50 stands for zero in the data rows.
Some points:
tensor([54., 59., 66., 62., 60., 67., 37., 66., 60., 46., 44., 48., 16., 23.,
        53., 72., 49., 57., 47., 40., 39., 44., 62., 57.])
tensor([62., 41., 68., 52., 48., 48., 70., 62., 57., 69., 85., 57., 28., 66.,
        49., 48., 16., 50., 48., 34., 35., 37., 33., 32.])
tensor([52., 58., 71., 54., 59., 52., 51., 58., 64., 53., 55., 51., 52., 48.,
        53., 53., 41., 72., 54., 52., 51., 48., 46., 52.])
tensor([41., 44., 50., 41., 41., 37., 43., 41., 45., 39., 47., 46., 68., 58.,
        56., 62., 52., 63., 57., 62., 59., 62., 49., 50.])
tensor([74., 71., 56., 60., 56., 49., 46., 52., 57., 51., 58., 48., 58., 38.,
        30., 32., 59., 61., 42., 58., 68., 64., 58., 44.])
tensor([70., 75., 66.,  0., 65., 39., 71., 47., 12., 53., 41., 56., 41., 62.,
        70., 72., 60., 43., 59., 50., 33., 65.,  7., 56.])
tensor([66., 69., 56., 62., 31., 75., 89., 60., 33., 31., 34., 30., 38., 50.,
        50., 85., 37., 77., 39., 46., 48., 45., 59., 30.])
tensor([38., 56., 12., 42., 42., 58., 37., 55., 45., 68., 33., 57., 62., 48.,
        62., 68., 59., 50., 68., 32., 48., 39., 37., 41.])
tensor([45., 54., 77., 31., 51., 45., 44., 53., 53., 39., 53., 51., 63., 56.,
        57., 66., 44., 47., 63., 60., 34., 46., 39., 34.])
tensor([46., 48., 62., 39., 41., 40., 37., 42., 52., 34., 44., 45., 47., 61.,
        59., 58., 29., 59., 70., 58., 50., 58., 49., 44.])
tensor([24., 55., 62., 71., 48., 37., 61., 71., 48., 67., 46., 53., 22., 60.,
        63., 19., 56., 53., 51., 74., 39., 31., 40., 49.])
tensor([40., 38., 42., 51., 40., 52., 67., 50., 55., 53., 57., 36., 83., 53.,
        49., 52., 59., 66., 37., 47., 53., 49., 41., 34.])
tensor([53., 41., 40., 51., 45., 49., 48., 55., 41., 35., 47., 38., 42., 40.,
        42., 34., 48., 60., 56., 51., 30., 50., 50., 47.])
tensor([54., 45.,  5., 46., 50., 39., 48., 54., 49., 46., 55., 46., 33., 56.,
        68., 68., 45., 55., 54., 48., 47., 38., 35., 42.])
tensor([54., 46., 56., 41., 39., 59., 88., 18., 85., 42., 44., 40., 72., 30.,
        13., 70., 46., 37., 77., 35., 40., 39., 46., 93.])
tensor([47., 54., 39., 47., 49., 62., 56., 72., 66., 65., 69., 62., 49., 44.,
        33., 38., 21., 55., 41., 38., 44., 52., 48., 49.])
tensor([11., 74., 58., 58., 54., 61., 52., 66., 32., 38., 63., 62., 42., 75.,
        59., 63., 63., 24.,  8., 12., 35., 54., 75., 57.])
tensor([72., 49., 53., 60., 54., 52., 56., 52., 45., 48., 53., 55., 22., 46.,
        52., 43., 39., 61., 51., 60., 49., 33., 53., 55.])
tensor([52., 57., 56., 58., 62., 47., 50., 67., 64., 69., 66., 76., 39., 74.,
        62., 36., 53., 43., 69., 33., 76., 20., 40., 30.])
tensor([50., 33., 48., 85., 26., 51., 31., 50., 35., 55., 68., 52., 57., 74.,
        53., 87., 29., 33., 60., 75., 43., 32., 32., 72.])
tensor([42., 53., 40., 47., 41., 45., 38., 56., 58., 42., 58., 46., 78., 46.,
        45., 45., 14., 43., 60., 55., 54., 64., 56., 46.])
tensor([29., 52., 51., 82., 50., 63., 64., 74., 53., 59., 76., 56., 34., 60.,
        43., 56., 40., 30., 42., 95., 51., 60., 31., 75.])
tensor([49., 46., 51., 48., 43., 41., 41., 39., 29., 53., 45., 42., 53., 37.,
        64., 59., 34., 24., 27., 56., 64., 50., 68., 36.])
tensor([44., 56., 43., 52., 48., 48., 44., 49., 35., 51., 43., 41., 57., 51.,
        50., 38., 56., 58., 49., 69., 48., 52., 56., 59.])
tensor([40., 77., 50., 49., 72., 74., 45., 64., 64., 78., 38., 45., 86., 67.,
        50., 50., 61., 47., 32., 97., 37., 26., 72., 78.])
tensor([51., 40., 61., 55., 49., 52., 74., 62., 64., 77., 91., 70., 63., 57.,
        56., 53., 90., 39., 44., 41., 40., 39., 38., 33.])
tensor([61., 62., 44., 55., 52., 50., 53., 50., 59., 59., 68., 63., 41., 51.,
        52., 54., 46., 76., 68., 66., 76., 72., 67., 61.])
tensor([62., 58., 61., 55., 51., 41., 45., 48., 58., 70., 65., 64., 39., 51.,
        43., 52., 47., 42., 67., 64., 65., 68., 66., 63.])
tensor([16., 54., 95., 43., 47., 77., 51., 34., 53., 76., 63., 31., 56., 41.,
        65., 50., 61., 75., 76., 27., 47., 39., 33., 39.])
tensor([54., 59., 39., 42., 32., 48., 47., 51., 45., 40., 35., 56., 61., 75.,
        63., 50., 39., 91., 48., 59., 57., 51., 47., 48.])
tensor([40., 72., 28., 56., 58., 74., 54., 10., 25., 55., 69.,  4., 28., 32.,
        40.,  8., 49., 37., 60., 27., 38., 65., 55., 72.])
tensor([58., 61., 26., 59., 57., 59., 63., 58., 50., 54., 49., 58., 51., 58.,
        58., 49., 74., 42., 59., 48., 53., 49., 56., 60.])
tensor([53., 46., 66., 67., 80., 53., 57., 73., 59., 14., 36., 46., 36., 65.,
        23., 50., 74., 54., 50., 35., 51., 71., 64., 75.])
tensor([48., 35., 52., 88., 47., 61., 47., 37., 11., 40., 24., 64., 58., 34.,
        11., 41., 43., 52., 28., 63., 36., 47., 18., 27.])
tensor([36., 40., 51., 31., 34., 48., 45., 58., 47., 52., 52., 47., 44., 45.,
        47., 45., 51., 43., 47., 53., 56., 68., 59., 46.])
tensor([49., 17., 20., 46., 65., 51., 53., 58., 37., 14., 65., 58., 57., 78.,
        52., 51., 55., 99., 66., 40., 35., 37., 71., 53.])
tensor([52., 41., 61., 38., 70., 30., 37., 47., 29., 33., 72., 61., 60., 28.,
        54., 33., 55., 22., 51., 54., 55., 65., 64., 23.])
tensor([43., 19., 42., 29., 58., 82., 73., 46., 40., 26., 37., 30., 54., 47.,
        69., 22., 40., 19., 71., 99., 48.,  1., 76., 55.])
tensor([67., 66., 69., 60., 59., 39., 31., 65., 40., 35., 58., 24., 75., 40.,
        44., 44., 44., 52.,  9., 30., 50., 33., 56., 61.])
tensor([63., 56., 40., 60., 49., 52., 56., 60., 62., 47., 60., 59., 67., 50.,
        65., 55., 77., 43., 67., 64., 78., 75., 61., 59.])
tensor([43., 51., 64., 51., 28., 29., 35., 33., 43., 30., 44., 55., 49., 41.,
        66., 41., 43., 58., 48., 49., 61., 42., 34., 61.])
tensor([55., 23., 58., 47., 54., 50., 20., 38., 27., 48., 57., 50., 42., 99.,
         6., 56., 61., 32., 67., 44., 96., 47., 50., 33.])
tensor([45., 44., 36., 43., 47., 37., 41., 40., 45., 44., 49., 49., 57., 54.,
        49., 49., 39., 61., 54., 61., 59., 63., 54., 55.])
tensor([47., 42., 46., 45., 51., 52., 46., 47., 56., 51., 49., 53., 23., 56.,
        58., 65., 64., 55., 51., 51., 43., 37., 34., 35.])
tensor([41., 50., 62., 38., 64., 44., 52., 13., 28., 54., 58., 53., 59., 37.,
        61., 61., 48., 70., 42., 44., 54., 57., 67., 58.])
tensor([67., 58., 68., 57., 50., 56., 49., 48., 47., 45., 36., 34., 28., 45.,
        38., 28., 60., 63., 29., 43., 52., 51., 58., 55.])
tensor([40., 33., 47., 35., 48., 55., 58., 55., 62., 66., 60., 60., 20., 46.,
        45., 51., 46., 48., 41., 45., 45., 42., 44., 43.])
tensor([41., 31., 36., 36., 38., 41., 44., 50., 45., 49., 43., 51., 54., 51.,
        49., 50., 65., 65., 44., 55., 57., 66., 52., 60.])
tensor([45., 46., 37., 46., 62., 39., 45., 61., 52., 44., 76., 46., 76., 61.,
        58., 67., 78., 48., 59., 42., 34., 24., 41., 29.])
tensor([71., 70., 56., 57., 71., 61., 51., 37., 61., 40., 42., 47., 60., 52.,
        31., 52., 47., 43., 72., 36., 68., 34., 49., 59.])
tensor([62., 31., 52., 48., 79., 98., 30., 19., 76., 61., 35., 77., 63., 78.,
        98., 31., 35., 48., 27., 45., 19., 99., 26., 42.])
tensor([71., 64., 55., 52., 57., 55., 60., 61., 44., 47., 37., 42., 61., 47.,
        53., 48., 54., 35., 52., 41., 48., 48., 49., 58.])
tensor([73., 73., 42., 51., 52., 58., 44., 58., 56., 54., 46., 45., 49., 46.,
        26., 34., 49., 46., 49., 54., 56., 58., 57., 45.])
tensor([37., 20., 47., 72., 88., 18., 62., 46., 74., 75., 25., 27., 73., 41.,
        39., 30., 32., 52., 38., 24., 45., 40., 53., 32.])
tensor([30., 41., 57., 37., 40., 45., 43., 35., 39., 52., 60., 38., 49., 46.,
        40., 41., 57., 71., 54., 56., 49., 67., 52., 56.])
tensor([42., 41., 67., 42., 46., 52., 32., 54., 56., 49., 54., 60., 30., 41.,
        62., 82., 39., 74., 54., 50., 35., 38., 50., 40.])
tensor([32., 40., 38., 43., 37., 53., 41., 44., 50., 49., 53., 41., 37., 34.,
        52., 66., 68., 55., 42., 58., 66., 61., 59., 39.])
tensor([52., 42., 67., 46., 35., 32., 40., 50., 44., 38., 43., 44., 37., 48.,
        64., 44., 37., 41., 48., 53., 67., 53., 57., 46.])
tensor([69., 33., 74., 37., 30., 42., 36., 53., 38., 71., 50., 70., 58., 43.,
        48., 37., 53., 71., 55., 38., 37., 48., 77., 68.])
tensor([48., 42., 59., 56., 55., 68., 58., 47., 70., 65., 60., 67., 57., 59.,
        57., 55., 36., 55., 32., 46., 43., 56., 37., 35.])
tensor([95., 63., 21., 60., 45., 33., 33., 23., 73., 61., 64., 21., 45., 43.,
        62., 55., 73., 52., 17., 61., 12., 48., 58., 49.])
tensor([44., 37., 45., 35., 40., 56., 51., 63., 59., 54., 48., 53., 56., 51.,
        37., 42., 63., 44., 35., 44., 42., 53., 45., 38.])
tensor([33., 65., 35., 24.,  0., 24., 36., 24., 70., 15., 68., 86., 55., 36.,
        36., 12., 65., 37., 21., 35., 64., 13., 24., 71.])
tensor([62., 52., 50., 52., 49., 51., 44., 50., 50., 47., 30., 43., 22., 39.,
        36., 41., 92., 57., 48., 56., 44., 53., 44., 45.])
tensor([32., 39., 53., 73., 62., 34., 43., 29., 75., 31., 38., 37., 36., 62.,
        65., 61., 59., 44., 68., 36., 42., 36., 26., 34.])
tensor([73., 66., 43., 49., 58., 65., 79., 60., 33., 48., 42., 47., 68., 45.,
        44., 63., 40., 40., 38., 45., 50., 58., 33., 50.])
tensor([26., 62., 35., 31., 53., 26., 44., 47., 58., 56., 21., 41., 30., 46.,
        50., 64., 31., 28., 45., 54., 67., 55., 59., 43.])
tensor([47., 38., 45., 52., 42., 43., 71., 56., 56., 63., 45., 58., 47., 54.,
        48., 45., 48., 38., 45., 42., 31., 51., 56., 34.])
tensor([34., 50., 57., 42., 52., 52., 55., 59., 60., 55., 61., 59., 61., 54.,
        56., 62., 59., 45., 52., 49., 37., 38., 32., 30.])
tensor([47., 62., 39., 58., 88., 56., 68., 51., 50., 37., 26., 99., 58., 16.,
        31., 56., 43., 72., 45., 62., 48., 36., 62., 46.])
tensor([44., 47., 16., 44., 53., 66., 62., 72., 71., 64., 58., 62., 26., 47.,
        40., 41., 26., 39., 37., 40., 49., 51., 46., 44.])
tensor([57., 52., 58., 72., 49., 47., 67., 67., 53., 61., 49., 52., 56., 50.,
        70., 42., 67., 66., 53., 50., 76., 55., 50., 61.])
There is one direction along which these points spread out most. Take the direction at right angles to it along which they spread out most. Go by this last direction. How far along it is each point below, from 0 to 99? The average is 50, and the first point in the table lies past the average. One standard deviation of the points above along it is 16.
tensor([54., 51., 60., 50., 48., 41., 45., 58., 46., 45., 38., 43., 53., 35.,
        38., 39., 66., 56., 53., 57., 47., 57., 40., 46.]) 49
tensor([53., 67., 65., 69., 58., 57., 63., 49., 56., 43., 40., 23., 55., 55.,
        53., 48., 48., 37., 57., 43., 54., 54., 50., 50.]) 66
tensor([30., 49., 37., 36., 46., 34., 45., 42., 50., 56., 33., 48., 35., 49.,
        47., 52., 66., 55., 43., 56., 61., 58., 60., 56.]) 35
tensor([57., 55., 30., 54., 57., 51., 61., 32., 49., 62., 71., 66., 57., 44.,
        51., 53., 37., 31., 55., 60., 72., 73., 73., 46.]) 55
tensor([60., 29., 67., 52., 41., 50., 38., 63., 44., 53., 42., 50., 54., 39.,
        46., 51., 45., 25., 51., 35., 43., 44., 48., 60.]) 48
tensor([44., 48., 46., 36., 57., 36., 46., 42., 31., 64., 46., 51., 44., 64.,
        55., 45., 12., 62., 46., 45., 60., 38., 54., 70.]) 38
tensor([47., 58., 26., 55., 29., 64., 19., 54., 20., 66., 21., 52., 67., 27.,
        63., 51., 56., 42., 92., 32., 55., 52., 50., 43.]) 33
tensor([68., 70., 57., 82., 24., 30., 63., 37., 54., 52., 30., 72., 53., 61.,
        59., 55., 38., 32., 65., 47., 24., 66., 76., 49.]) 58
tensor([67., 63., 59., 50., 56., 72., 56., 48., 66., 48., 47., 45., 55., 42.,
        58., 47., 53., 49., 41., 51., 67., 51., 54., 47.]) 68
tensor([64., 62., 29., 46., 63., 48., 41., 78., 55., 40., 66., 27., 54., 24.,
        46., 30., 29., 46., 54., 45., 55., 59., 23., 68.]) 62
tensor([46., 55., 61., 36., 35., 43., 43., 44., 45., 44., 36., 42., 67., 64.,
        41., 44., 44., 40., 57., 61., 46., 58., 57., 44.]) 35
tensor([41., 20., 56., 53., 51., 34., 46., 54., 44., 36., 47., 40., 54., 46.,
        57., 65., 62., 30., 43., 39., 57., 66., 59., 68.]) 36
tensor([52., 37., 59., 32., 40., 44., 42., 30., 55., 39., 44., 49., 28., 51.,
        41., 66., 62., 38., 59., 56., 52., 54., 57., 69.]) 31
